50 stands for zero in the data rows.
Each row has a hidden score. How much does it go up from the first row of each pair to the second? 20 means little or no change, 40 a big rise and 0 a big fall. The score is a weighted sum of the row's numbers plus the product of two more (or one squared), each taken from its middle value.
array([47, 53, 53, 53, 56, 50, 50, 56, 55, 55, 59, 41, 44, 46, 44, 48])
array([47, 46, 47, 46, 47, 49, 50, 47, 46, 49, 56, 56, 53, 59, 57, 53]) 27
array([42, 40, 40, 38, 38, 36, 44, 44, 55, 73, 77, 74, 67, 61, 64, 65])
array([45, 50, 50, 58, 59, 67, 65, 68, 64, 67, 59, 53, 51, 47, 48, 45]) 11
array([51, 46, 50, 57, 59, 55, 59, 62, 58, 59, 47, 47, 48, 44, 47, 54])
array([71, 71, 66, 59, 56, 49, 50, 44, 43, 35, 32, 35, 39, 38, 43, 46]) 19
array([67, 63, 63, 58, 59, 53, 47, 44, 42, 39, 44, 38, 42, 40, 42, 40])
array([48, 48, 44, 44, 41, 43, 41, 44, 44, 46, 44, 47, 44, 44, 47, 48]) 20
array([39, 39, 40, 39, 41, 43, 50, 53, 62, 67, 68, 68, 60, 63, 55, 55])
array([43, 51, 56, 64, 62, 71, 71, 68, 65, 59, 53, 53, 45, 42, 42, 48]) 20
array([44, 43, 45, 42, 41, 38, 35, 35, 36, 35, 38, 47, 51, 54, 56, 53])
array([48, 48, 46, 45, 41, 42, 41, 38, 40, 41, 44, 50, 51, 51, 45, 53]) 20
array([41, 43, 43, 44, 47, 46, 53, 53, 51, 54, 53, 59, 61, 54, 56, 46])
array([77, 74, 75, 74, 65, 65, 62, 47, 45, 45, 38, 35, 37, 39, 40, 39]) 25
array([67, 71, 70, 66, 68, 64, 62, 59, 50, 37, 35, 35, 35, 36, 34, 39])
array([63, 62, 55, 60, 62, 54, 56, 50, 48, 48, 47, 41, 38, 42, 43, 36]) 19
array([42, 38, 39, 42, 38, 36, 38, 41, 38, 42, 47, 47, 64, 74, 84, 82])
array([43, 49, 43, 41, 44, 45, 41, 38, 35, 40, 38, 47, 56, 58, 56, 56]) 20
array([45, 48, 46, 48, 41, 40, 35, 38, 44, 42, 44, 44, 52, 45, 47, 40])
array([52, 52, 47, 46, 44, 46, 41, 41, 36, 45, 50, 53, 52, 48, 43, 41]) 25
array([50, 52, 52, 48, 47, 48, 47, 53, 49, 45, 44, 44, 43, 43, 43, 42])
array([43, 42, 38, 38, 41, 49, 53, 59, 73, 80, 74, 65, 55, 57, 58, 61]) 25
array([41, 42, 42, 42, 44, 40, 44, 41, 36, 39, 35, 44, 53, 65, 74, 72])
array([42, 42, 40, 48, 56, 64, 65, 62, 64, 67, 59, 53, 45, 45, 56, 47]) 16
array([40, 44, 38, 37, 41, 41, 41, 44, 49, 46, 56, 62, 64, 67, 68, 61])
array([59, 61, 68, 65, 68, 68, 71, 62, 63, 52, 41, 38, 37, 37, 41, 39]) 34
array([47, 43, 45, 42, 41, 38, 41, 41, 38, 41, 50, 50, 50, 47, 50, 49])
array([49, 47, 46, 39, 41, 38, 38, 44, 41, 50, 50, 50, 49, 43, 44, 47]) 13
array([43, 43, 41, 41, 44, 40, 41, 41, 43, 41, 41, 53, 64, 69, 73, 70])
array([39, 40, 38, 35, 41, 49, 53, 62, 69, 76, 71, 59, 58, 53, 56, 63]) 16
array([51, 54, 51, 50, 47, 48, 50, 47, 48, 50, 47, 44, 40, 42, 43, 41])
array([42, 38, 39, 38, 38, 40, 41, 41, 45, 55, 65, 74, 74, 72, 75, 71]) 19
array([63, 61, 67, 65, 56, 52, 50, 47, 50, 46, 47, 41, 41, 34, 33, 36])
array([48, 49, 51, 48, 47, 48, 50, 50, 52, 51, 47, 50, 42, 43, 48, 51]) 27
array([70, 70, 72, 66, 59, 50, 47, 44, 52, 52, 47, 35, 37, 34, 43, 35])
array([55, 55, 54, 51, 53, 52, 53, 53, 48, 47, 41, 38, 42, 41, 43, 38]) 25
array([47, 45, 50, 50, 59, 71, 74, 74, 63, 54, 41, 47, 44, 46, 50, 50])
array([65, 61, 60, 61, 59, 51, 50, 47, 41, 40, 44, 41, 46, 40, 37, 45]) 13
array([64, 62, 58, 60, 59, 62, 59, 50, 49, 41, 44, 41, 43, 48, 39, 42])
array([42, 39, 41, 48, 50, 65, 68, 68, 71, 72, 65, 65, 53, 51, 45, 50]) 23
array([46, 44, 41, 40, 44, 43, 47, 38, 39, 39, 47, 50, 57, 57, 58, 56])
array([39, 38, 37, 39, 35, 36, 41, 47, 43, 40, 41, 38, 45, 53, 48, 60]) 18
array([45, 44, 47, 51, 59, 64, 74, 80, 68, 57, 50, 47, 50, 45, 51, 57])
array([48, 47, 49, 49, 44, 39, 35, 38, 47, 50, 62, 59, 60, 56, 50, 48]) 8
array([46, 44, 47, 43, 47, 47, 44, 44, 44, 46, 47, 47, 48, 49, 48, 54])
array([77, 71, 71, 70, 62, 63, 53, 47, 42, 35, 26, 29, 34, 35, 37, 45]) 20
array([40, 40, 37, 36, 35, 36, 38, 35, 41, 53, 59, 77, 78, 72, 70, 70])
array([47, 49, 47, 48, 47, 45, 50, 47, 49, 50, 50, 44, 50, 48, 44, 46]) 17
array([40, 39, 37, 39, 38, 40, 38, 38, 48, 55, 65, 71, 75, 70, 72, 70])
array([37, 38, 43, 38, 38, 41, 50, 50, 58, 61, 68, 68, 69, 60, 66, 53]) 23
array([71, 75, 67, 64, 59, 59, 59, 56, 50, 40, 38, 38, 35, 40, 31, 39])
array([52, 54, 62, 55, 53, 53, 50, 53, 58, 51, 50, 41, 41, 52, 37, 50]) 33
array([42, 38, 39, 40, 38, 36, 38, 38, 48, 64, 74, 74, 71, 77, 68, 72])
array([66, 62, 67, 70, 65, 49, 44, 41, 42, 46, 44, 44, 41, 40, 41, 38]) 18
array([41, 39, 41, 39, 41, 45, 50, 50, 52, 55, 59, 65, 67, 65, 63, 66])
array([44, 47, 44, 44, 50, 54, 56, 56, 52, 55, 56, 56, 54, 54, 57, 49]) 12
array([51, 52, 52, 50, 47, 51, 47, 50, 56, 54, 50, 47, 48, 45, 42, 49])
array([66, 68, 70, 72, 68, 54, 50, 50, 41, 45, 50, 44, 41, 41, 36, 36]) 17
array([47, 45, 44, 52, 59, 68, 74, 77, 62, 57, 44, 41, 44, 53, 46, 55])
array([43, 41, 41, 45, 44, 49, 50, 44, 50, 55, 50, 59, 62, 62, 58, 54]) 15
array([56, 55, 50, 44, 41, 46, 47, 44, 48, 51, 53, 53, 49, 49, 51, 43])
array([49, 46, 44, 44, 44, 42, 41, 41, 45, 42, 50, 53, 53, 53, 49, 57]) 28
array([45, 45, 45, 49, 50, 63, 68, 83, 80, 69, 59, 56, 52, 54, 54, 57])
array([48, 44, 43, 43, 38, 40, 41, 41, 45, 43, 47, 47, 53, 50, 47, 49]) 19
array([50, 48, 52, 57, 65, 63, 65, 68, 63, 61, 53, 50, 48, 51, 45, 44])
array([51, 51, 53, 50, 50, 53, 50, 53, 46, 50, 41, 44, 40, 41, 42, 45]) 18
array([38, 37, 41, 38, 35, 41, 35, 44, 46, 48, 41, 41, 46, 48, 53, 57])
array([44, 44, 54, 60, 74, 80, 77, 62, 56, 48, 50, 47, 49, 48, 50, 43]) 32
array([36, 39, 37, 42, 38, 45, 50, 56, 62, 60, 68, 71, 62, 55, 61, 59])
array([52, 54, 51, 53, 38, 39, 38, 38, 42, 47, 53, 59, 57, 49, 50, 55]) 16
array([36, 38, 41, 38, 35, 35, 44, 47, 52, 60, 68, 74, 73, 74, 72, 63])
array([41, 41, 43, 43, 41, 45, 50, 53, 48, 51, 59, 62, 65, 62, 59, 53]) 11
array([70, 66, 68, 65, 53, 49, 50, 50, 48, 44, 41, 35, 36, 35, 42, 43])
array([65, 66, 69, 70, 65, 64, 59, 59, 54, 46, 41, 38, 35, 32, 40, 42]) 20
array([50, 53, 50, 48, 47, 46, 47, 50, 45, 52, 53, 50, 50, 45, 47, 45])
array([40, 43, 42, 45, 50, 53, 47, 50, 51, 57, 65, 62, 62, 59, 60, 59]) 20
array([75, 72, 70, 64, 62, 60, 56, 50, 47, 35, 35, 32, 33, 42, 34, 41])
array([42, 36, 37, 37, 38, 42, 41, 41, 47, 54, 56, 62, 70, 74, 71, 51]) 4
array([67, 69, 68, 69, 68, 71, 68, 62, 52, 48, 47, 41, 43, 40, 43, 45])
array([42, 42, 40, 40, 41, 55, 62, 77, 83, 75, 62, 53, 55, 56, 51, 57]) 26
array([70, 72, 67, 73, 65, 58, 59, 53, 50, 43, 44, 41, 37, 40, 42, 38])
array([63, 64, 69, 73, 71, 62, 50, 47, 42, 38, 44, 47, 44, 44, 42, 36]) 18
array([43, 43, 39, 40, 41, 38, 38, 41, 39, 42, 50, 47, 50, 46, 61, 59])
array([57, 57, 63, 66, 65, 66, 62, 65, 66, 59, 53, 59, 44, 46, 41, 38]) 24
array([41, 38, 36, 42, 38, 35, 41, 38, 41, 48, 56, 65, 73, 75, 79, 75])
array([51, 54, 49, 45, 44, 43, 38, 50, 49, 52, 50, 44, 42, 42, 37, 46]) 14
array([56, 60, 61, 63, 62, 65, 65, 62, 54, 43, 35, 44, 41, 43, 50, 52])
array([71, 68, 64, 59, 56, 53, 47, 44, 43, 44, 41, 41, 40, 42, 36, 40]) 13
array([40, 41, 37, 42, 35, 36, 41, 44, 43, 38, 41, 44, 47, 54, 55, 65])
array([52, 46, 48, 50, 50, 49, 50, 47, 51, 45, 47, 41, 47, 42, 41, 41]) 19
array([54, 55, 49, 47, 47, 51, 44, 38, 42, 41, 47, 50, 54, 47, 47, 40])
array([56, 57, 54, 50, 50, 49, 44, 44, 54, 59, 53, 47, 42, 41, 43, 37]) 22
array([59, 56, 58, 53, 50, 49, 53, 50, 48, 46, 44, 41, 46, 43, 43, 41])
array([39, 41, 36, 40, 41, 41, 47, 53, 68, 73, 74, 65, 60, 59, 62, 61]) 18
array([62, 60, 61, 61, 59, 54, 50, 44, 44, 38, 32, 35, 38, 35, 40, 40])
array([69, 67, 69, 69, 65, 54, 44, 41, 36, 42, 50, 47, 41, 43, 41, 42]) 14
array([48, 43, 48, 42, 44, 46, 47, 44, 43, 50, 50, 47, 46, 47, 50, 48])
array([50, 55, 60, 64, 65, 70, 65, 65, 65, 60, 50, 50, 49, 48, 40, 47]) 24
array([41, 41, 40, 41, 38, 38, 41, 44, 51, 68, 68, 71, 70, 64, 63, 63])
array([46, 50, 56, 60, 68, 78, 74, 65, 47, 45, 38, 41, 41, 51, 52, 51]) 32
array([40, 39, 39, 35, 38, 35, 38, 38, 45, 51, 62, 74, 77, 73, 75, 80])
array([51, 51, 56, 63, 62, 67, 68, 59, 54, 53, 47, 44, 48, 49, 47, 40]) 12
array([69, 70, 68, 64, 71, 66, 68, 62, 54, 50, 44, 38, 36, 42, 39, 42])
array([54, 61, 67, 61, 71, 65, 56, 59, 53, 51, 50, 47, 49, 45, 47, 41]) 9
array([42, 40, 46, 45, 50, 56, 59, 65, 70, 65, 56, 47, 47, 52, 53, 55])
array([76, 74, 72, 68, 65, 66, 59, 50, 42, 32, 35, 32, 33, 37, 37, 38]) 18
array([52, 54, 54, 56, 50, 51, 50, 50, 44, 48, 47, 47, 45, 45, 43, 49])
array([45, 45, 42, 42, 47, 49, 47, 47, 45, 43, 50, 53, 61, 58, 62, 49]) 15
array([39, 41, 37, 37, 38, 39, 44, 50, 63, 74, 80, 77, 68, 63, 64, 66])
array([43, 45, 40, 48, 47, 52, 47, 53, 50, 56, 56, 56, 58, 56, 60, 55]) 6
array([48, 54, 58, 61, 62, 62, 62, 62, 55, 55, 41, 41, 46, 51, 49, 44])
array([55, 53, 54, 54, 47, 44, 44, 38, 46, 52, 56, 53, 42, 39, 40, 34]) 22
array([69, 70, 67, 64, 62, 57, 53, 50, 48, 43, 41, 47, 43, 39, 43, 43])
array([50, 48, 50, 49, 44, 47, 50, 47, 50, 47, 44, 41, 42, 47, 37, 34]) 21
array([43, 44, 45, 42, 41, 42, 38, 41, 38, 33, 44, 53, 60, 60, 60, 56])
array([41, 38, 42, 43, 44, 46, 41, 38, 33, 35, 41, 44, 49, 54, 54, 56]) 30
array([47, 53, 56, 59, 65, 69, 68, 68, 66, 58, 53, 47, 42, 44, 41, 37])
array([46, 53, 52, 59, 65, 65, 65, 65, 67, 65, 59, 53, 48, 38, 42, 40]) 15
array([73, 73, 72, 67, 62, 55, 56, 53, 54, 43, 38, 35, 38, 32, 38, 41])
array([40, 40, 39, 35, 38, 41, 41, 44, 52, 64, 74, 83, 64, 71, 63, 65]) 29
array([44, 41, 42, 35, 35, 39, 41, 41, 38, 41, 38, 44, 50, 50, 51, 58])
array([37, 40, 41, 45, 53, 55, 47, 44, 42, 45, 44, 44, 46, 45, 41, 41]) 15
array([47, 40, 43, 42, 38, 38, 38, 35, 38, 42, 50, 50, 49, 55, 49, 52])
array([45, 45, 47, 42, 44, 44, 50, 47, 42, 46, 50, 53, 56, 53, 51, 43]) 12
array([42, 40, 42, 44, 53, 65, 71, 80, 71, 62, 56, 56, 51, 52, 54, 53])
array([47, 48, 50, 55, 47, 48, 47, 50, 48, 49, 47, 44, 46, 43, 47, 45]) 10
array([57, 60, 59, 63, 65, 62, 62, 50, 43, 38, 38, 44, 47, 46, 44, 36])
array([56, 61, 68, 71, 71, 63, 62, 62, 57, 51, 44, 41, 41, 36, 42, 44]) 20
array([39, 38, 37, 39, 44, 47, 53, 59, 62, 61, 65, 68, 62, 60, 61, 57])
array([51, 50, 56, 64, 71, 74, 71, 59, 47, 42, 44, 41, 44, 49, 45, 48]) 27
array([64, 60, 61, 64, 53, 51, 53, 47, 43, 47, 41, 47, 44, 41, 49, 49])
array([60, 64, 62, 63, 59, 57, 59, 53, 42, 39, 38, 44, 43, 45, 49, 49]) 19
array([41, 43, 38, 36, 38, 39, 41, 44, 46, 67, 74, 74, 68, 65, 64, 68])
array([42, 42, 39, 38, 38, 38, 35, 38, 35, 46, 53, 65, 69, 75, 75, 79]) 23
array([45, 40, 49, 48, 65, 72, 77, 71, 63, 50, 53, 50, 47, 47, 47, 49])
array([61, 58, 64, 60, 62, 61, 50, 47, 39, 39, 38, 44, 48, 46, 49, 47]) 3
array([40, 41, 43, 41, 38, 43, 41, 53, 59, 72, 80, 71, 66, 69, 59, 57])
array([43, 43, 39, 36, 41, 37, 41, 38, 44, 47, 50, 62, 73, 75, 72, 69]) 31
array([38, 43, 50, 46, 41, 39, 38, 38, 45, 38, 44, 50, 49, 52, 50, 41])
array([45, 48, 44, 42, 41, 40, 38, 41, 46, 45, 53, 50, 47, 47, 49, 44]) 13
array([38, 43, 40, 37, 41, 39, 41, 41, 41, 44, 56, 62, 71, 77, 74, 75])
array([58, 54, 60, 59, 56, 56, 50, 47, 47, 42, 41, 44, 43, 40, 44, 40]) 19
array([51, 58, 60, 63, 65, 67, 68, 65, 50, 40, 41, 41, 43, 47, 46, 48])
array([77, 72, 72, 71, 65, 69, 59, 47, 44, 35, 35, 29, 35, 36, 39, 48]) 21
array([45, 46, 46, 47, 53, 45, 47, 47, 44, 48, 50, 53, 52, 55, 55, 52])
array([51, 45, 44, 41, 41, 37, 32, 35, 38, 41, 41, 50, 55, 57, 58, 55]) 18
array([57, 50, 53, 48, 44, 42, 41, 41, 42, 43, 47, 53, 49, 51, 44, 50])
array([41, 38, 36, 38, 38, 38, 38, 38, 35, 41, 47, 47, 50, 53, 56, 52]) 19
array([74, 79, 70, 64, 59, 53, 50, 56, 54, 47, 41, 38, 35, 36, 36, 34])
array([43, 39, 36, 39, 38, 38, 38, 38, 47, 52, 68, 74, 72, 74, 70, 67]) 26
array([43, 39, 37, 36, 38, 40, 44, 50, 54, 69, 77, 71, 65, 60, 58, 59])
array([42, 38, 35, 39, 41, 44, 41, 44, 49, 51, 53, 59, 67, 73, 70, 61]) 20
array([56, 58, 54, 53, 53, 56, 56, 56, 51, 46, 44, 44, 46, 42, 43, 47])
array([41, 43, 38, 39, 38, 36, 41, 35, 39, 40, 47, 50, 47, 48, 51, 61]) 31
array([52, 49, 52, 53, 47, 52, 47, 56, 59, 59, 56, 47, 42, 49, 45, 46])
array([43, 46, 45, 45, 44, 37, 41, 38, 39, 43, 53, 50, 51, 45, 49, 47]) 24
array([44, 42, 34, 38, 41, 37, 35, 38, 39, 42, 53, 68, 75, 78, 76, 81])
array([39, 39, 40, 38, 38, 42, 41, 50, 61, 71, 77, 77, 70, 63, 66, 61]) 15
array([39, 40, 39, 39, 35, 35, 41, 44, 47, 61, 74, 77, 74, 79, 73, 66])
array([42, 39, 43, 36, 41, 45, 56, 68, 73, 73, 65, 59, 54, 56, 59, 57]) 28
array([66, 68, 66, 67, 71, 65, 59, 59, 54, 53, 47, 47, 38, 42, 39, 44])
array([68, 66, 64, 61, 62, 52, 53, 44, 46, 49, 41, 44, 42, 41, 40, 49]) 26
array([62, 57, 62, 56, 59, 58, 50, 47, 42, 45, 47, 44, 44, 42, 37, 34])
array([68, 69, 72, 78, 74, 61, 56, 47, 38, 33, 32, 38, 34, 38, 31, 39]) 29
array([51, 52, 52, 48, 47, 45, 44, 47, 52, 65, 59, 56, 45, 45, 49, 51])
array([40, 40, 41, 39, 41, 40, 47, 47, 58, 64, 68, 68, 68, 70, 60, 61]) 31
array([48, 45, 43, 42, 44, 41, 41, 44, 43, 42, 47, 47, 58, 49, 47, 44])
array([42, 42, 38, 45, 44, 48, 50, 62, 76, 75, 65, 59, 49, 56, 52, 58]) 28
array([43, 40, 40, 42, 38, 37, 41, 44, 52, 62, 77, 74, 74, 67, 73, 68])
array([57, 71, 68, 70, 68, 65, 65, 59, 49, 47, 47, 41, 41, 37, 38, 38]) 25
array([40, 38, 38, 37, 41, 37, 44, 38, 39, 40, 44, 50, 51, 49, 55, 56])
array([43, 47, 45, 45, 35, 39, 41, 47, 45, 45, 47, 53, 47, 51, 45, 48]) 5
array([52, 58, 57, 58, 56, 51, 50, 50, 45, 41, 38, 38, 35, 40, 43, 37])
array([41, 41, 40, 42, 44, 44, 47, 47, 47, 44, 44, 50, 59, 64, 66, 65]) 23
array([43, 43, 43, 45, 44, 41, 38, 35, 32, 40, 41, 47, 55, 50, 55, 44])
array([47, 40, 39, 37, 38, 38, 38, 35, 49, 41, 47, 44, 44, 54, 52, 58]) 36
array([39, 45, 39, 38, 47, 46, 59, 77, 79, 76, 71, 59, 54, 51, 55, 53])
array([39, 40, 45, 48, 47, 54, 65, 77, 73, 68, 59, 53, 48, 50, 57, 59]) 25
array([52, 51, 57, 60, 74, 73, 68, 62, 55, 48, 47, 50, 47, 48, 51, 45])
array([51, 53, 50, 46, 44, 48, 50, 50, 47, 44, 44, 44, 40, 42, 41, 46]) 15
array([47, 40, 39, 40, 38, 43, 44, 47, 40, 42, 41, 44, 48, 53, 54, 59])
array([46, 46, 49, 54, 62, 63, 65, 71, 71, 68, 59, 53, 52, 47, 47, 44]) 10
array([50, 50, 60, 62, 65, 69, 71, 65, 59, 58, 53, 53, 48, 43, 44, 37])
array([45, 43, 44, 50, 47, 44, 41, 38, 42, 43, 47, 47, 50, 45, 43, 46]) 18
array([63, 59, 60, 56, 56, 57, 47, 50, 41, 43, 41, 41, 39, 42, 45, 41])
array([55, 59, 51, 54, 59, 54, 50, 53, 51, 45, 38, 38, 44, 43, 43, 44]) 16
array([65, 66, 70, 68, 68, 64, 62, 59, 55, 53, 47, 44, 42, 41, 38, 46])
array([49, 45, 47, 46, 47, 43, 41, 41, 46, 45, 50, 50, 48, 49, 55, 46]) 18
array([42, 46, 46, 48, 56, 60, 65, 71, 68, 64, 59, 59, 51, 50, 47, 44])
array([56, 55, 52, 55, 53, 49, 56, 47, 49, 44, 41, 41, 41, 44, 39, 39]) 25
array([61, 67, 72, 70, 65, 59, 59, 53, 49, 47, 38, 38, 36, 39, 34, 45])
array([42, 46, 43, 47, 47, 47, 47, 44, 48, 47, 50, 50, 57, 55, 55, 51]) 3
array([38, 40, 43, 39, 41, 42, 44, 50, 65, 73, 83, 77, 65, 59, 54, 61])
array([43, 41, 38, 36, 41, 37, 41, 47, 45, 46, 41, 41, 46, 49, 49, 53]) 14
array([70, 66, 65, 63, 56, 52, 50, 50, 47, 48, 41, 35, 46, 45, 40, 45])
array([56, 57, 54, 58, 47, 52, 53, 50, 48, 43, 38, 38, 38, 40, 45, 43]) 25
array([34, 40, 37, 37, 38, 35, 35, 35, 37, 42, 47, 44, 44, 49, 51, 69])
array([46, 48, 60, 57, 68, 64, 71, 65, 63, 69, 59, 53, 50, 43, 40, 44]) 28
array([51, 48, 57, 63, 68, 71, 68, 68, 60, 59, 56, 50, 51, 50, 48, 47])
array([59, 58, 51, 52, 47, 50, 44, 50, 49, 53, 47, 47, 39, 38, 46, 44]) 17
array([42, 42, 44, 43, 47, 52, 56, 62, 68, 70, 74, 68, 63, 53, 53, 50])
array([51, 51, 55, 58, 62, 65, 68, 65, 64, 59, 59, 56, 48, 40, 48, 47]) 27
array([55, 58, 55, 54, 56, 52, 53, 53, 58, 52, 47, 47, 42, 47, 46, 43])
array([40, 40, 39, 39, 38, 38, 38, 41, 38, 38, 50, 47, 43, 48, 54, 52]) 22
array([44, 41, 46, 52, 59, 66, 71, 77, 73, 60, 56, 50, 53, 53, 53, 59])
array([45, 41, 40, 42, 41, 46, 59, 71, 78, 77, 68, 53, 51, 57, 55, 60]) 17
array([45, 51, 55, 59, 59, 59, 62, 56, 60, 57, 47, 44, 44, 52, 44, 45])
array([48, 45, 54, 53, 50, 44, 44, 47, 52, 57, 62, 59, 53, 53, 48, 49]) 10
array([39, 45, 44, 45, 44, 46, 41, 41, 42, 44, 47, 53, 55, 58, 53, 62])
array([40, 42, 39, 37, 38, 38, 38, 38, 46, 51, 38, 41, 44, 48, 50, 58]) 22
array([59, 56, 58, 57, 59, 60, 56, 56, 50, 50, 44, 41, 37, 37, 32, 40])
array([47, 47, 53, 61, 65, 77, 71, 65, 60, 53, 50, 47, 45, 43, 40, 42]) 18
array([46, 49, 51, 47, 50, 46, 44, 50, 48, 48, 47, 47, 40, 50, 43, 54])
array([74, 74, 71, 61, 62, 58, 56, 50, 42, 38, 35, 32, 37, 37, 40, 38]) 12
array([74, 76, 71, 72, 68, 68, 59, 53, 46, 40, 29, 35, 36, 39, 36, 36])
array([62, 59, 55, 56, 50, 59, 56, 53, 46, 40, 41, 44, 43, 47, 44, 43]) 22
array([45, 44, 48, 45, 41, 37, 44, 41, 38, 43, 44, 50, 58, 62, 61, 57])
array([45, 46, 43, 41, 38, 41, 41, 41, 38, 43, 47, 53, 48, 47, 48, 38]) 17
array([55, 58, 60, 63, 62, 57, 53, 50, 45, 44, 38, 44, 45, 42, 46, 40])
array([57, 56, 49, 48, 50, 47, 50, 50, 53, 47, 50, 47, 52, 50, 45, 47]) 21
array([52, 54, 55, 54, 47, 52, 50, 53, 54, 59, 53, 47, 47, 46, 50, 56])
array([40, 39, 39, 40, 41, 42, 38, 47, 42, 44, 47, 59, 63, 68, 67, 57]) 18
array([72, 68, 64, 57, 56, 56, 53, 47, 42, 40, 38, 35, 39, 35, 39, 37])
array([58, 54, 54, 54, 50, 50, 62, 59, 60, 53, 50, 44, 44, 43, 39, 41]) 24
array([50, 53, 51, 49, 44, 44, 47, 47, 47, 54, 53, 47, 49, 48, 41, 36])
array([54, 55, 60, 56, 59, 52, 56, 56, 55, 47, 38, 41, 39, 46, 44, 39]) 37
array([76, 74, 66, 64, 59, 52, 50, 50, 51, 47, 44, 41, 43, 41, 41, 36])
array([46, 45, 45, 43, 38, 40, 38, 35, 36, 44, 47, 50, 55, 48, 47, 50]) 23
array([38, 41, 42, 45, 47, 43, 41, 38, 35, 39, 44, 44, 49, 51, 55, 59])
array([41, 46, 44, 42, 44, 46, 44, 47, 39, 44, 50, 53, 63, 60, 65, 59]) 6
array([52, 53, 52, 51, 47, 49, 53, 50, 50, 48, 41, 47, 40, 40, 45, 37])
array([45, 45, 46, 41, 47, 48, 53, 53, 50, 58, 56, 53, 53, 57, 54, 46]) 15
array([43, 39, 37, 38, 44, 46, 53, 68, 74, 78, 68, 56, 52, 52, 54, 58])
array([60, 64, 66, 72, 71, 67, 53, 47, 46, 48, 47, 50, 51, 45, 41, 41]) 17
array([53, 57, 58, 66, 68, 72, 65, 62, 50, 42, 35, 44, 46, 50, 46, 42])
array([64, 66, 66, 64, 59, 55, 50, 47, 44, 42, 44, 44, 42, 42, 47, 57]) 24
array([45, 40, 44, 46, 50, 58, 74, 74, 74, 57, 50, 44, 47, 47, 54, 47])
array([42, 38, 43, 38, 44, 40, 41, 41, 38, 44, 44, 50, 49, 45, 54, 57]) 23
array([54, 53, 56, 56, 53, 56, 50, 59, 56, 49, 44, 41, 44, 44, 51, 46])
array([44, 48, 48, 42, 41, 39, 38, 41, 36, 37, 41, 50, 54, 47, 53, 53]) 24
array([41, 41, 47, 46, 53, 51, 50, 44, 43, 52, 47, 44, 45, 40, 45, 40])
array([57, 56, 55, 50, 50, 46, 50, 47, 54, 46, 47, 47, 44, 45, 41, 42]) 24
array([37, 44, 41, 45, 47, 46, 53, 50, 48, 50, 56, 59, 60, 57, 54, 47])
array([43, 43, 42, 45, 53, 57, 59, 65, 63, 62, 59, 62, 56, 52, 53, 41]) 19
